(in the rows, 128 means zero)
Where one turn sends some rows of the set: a few examples, then the rows asked:
fatom: [134 143 124 156 119  87 136 111 144 138 114 122 102 142 139 119 121 125
 121]
tunu: [138 155 114 152 119  96 126 119 146 141 103 126 109 145 169 107 124 117
 121]
gur: [121 166 121 158 101 124 139 162 116 134  91 129 132 142  99 141 118 137
 129]
zole: [130 180 121 151  96 139 123 159 107 135 110 135 127 135 118 129 131 129
 126]
Noke: [146 128  76 138 120 107 128 145 136 129  77 145 132 102 126 101 121 119
 128]
Tekek: [145 166 112 152 105 127 135 152 103 142 101 130 129 130 106 131 132 149
 126]
dalu: [133 129 101 139 149 140 131 130 135 133 103 128 143 132 161 156 138 141
 108]
bitol: [113 126 105 141 141 137 126 143 144 124  94 132 128 144 147 168 132 131
 107]
Kabu: [ 95 160  88 145 118 102 111 123 119 113 116 152 133 132 138 114 147 120
 145]
Degi: [139 161 119 164 102 128 131 151 110 133 108 131 140 128 101 139 123 135
 133]
Lib: [ 87 159  80 158 132 106 126 137 127 108 106 156 119 134 136 138 139 120
 150]
Lovon: [ 91 155  76 141 132  98 107 137 123 111 115 156 126 133 142 137 140 114
 139]
zuser: [101 149  85 155 133 108 120 128 122 107 132 154 117 125 135 136 143 121
 149]
Ren: [136 160 122 145 125  97 148 119 139 142 113 127 100 139 153 108 128 133
 117]
ton: [132 178 112 158  96 119 122 161 109 143  95 131 127 137 107 134 117 127
 121]
kop: [148 117  79 152 121 113 121 148 146 119  87 142 126 105 127 114 113 106
 128]
kogim: [114 140 106 138 142 128 116 135 134 134 100 130 145 143 162 168 128 130
 106]
Gotok: [130 163 124 148 120  91 130 125 144 150 101 121 104 150 155 125 113 119
 109]
lezo: [145 127  75 140 107 124 109 139 144 136  77 142 127 115 126 109 121 114
 112]
Lipof: [132 139  68 142 114 111 111 151 138 128  70 146 133 113 121 116 111 106
 119]
zugum: [126 122 109 143 142 142 128 127 140 127 112 128 143 130 143 162 129 131
 102]
laz: [140 124  74 151 118 106 120 155 149 127  63 143 120 122 122 123 114 116
 130]
bepo: [124 128 111 134 133 139 107 144 131 131  98 128 154 141 157 157 138 133
 113]
dogu: [107 150  83 142 139 103 122 140 114 107 122 155 125 126 142 130 152 134
 151]
fige: [121 155 114 160 122  93 141 116 149 146  94 124  97 151 146 126 121 128
 117]

Ren turns into Tekek
fige turns into gur
Now find these:
Kabu turns into bepo
zuser turns into zugum
ton turns into Lipof

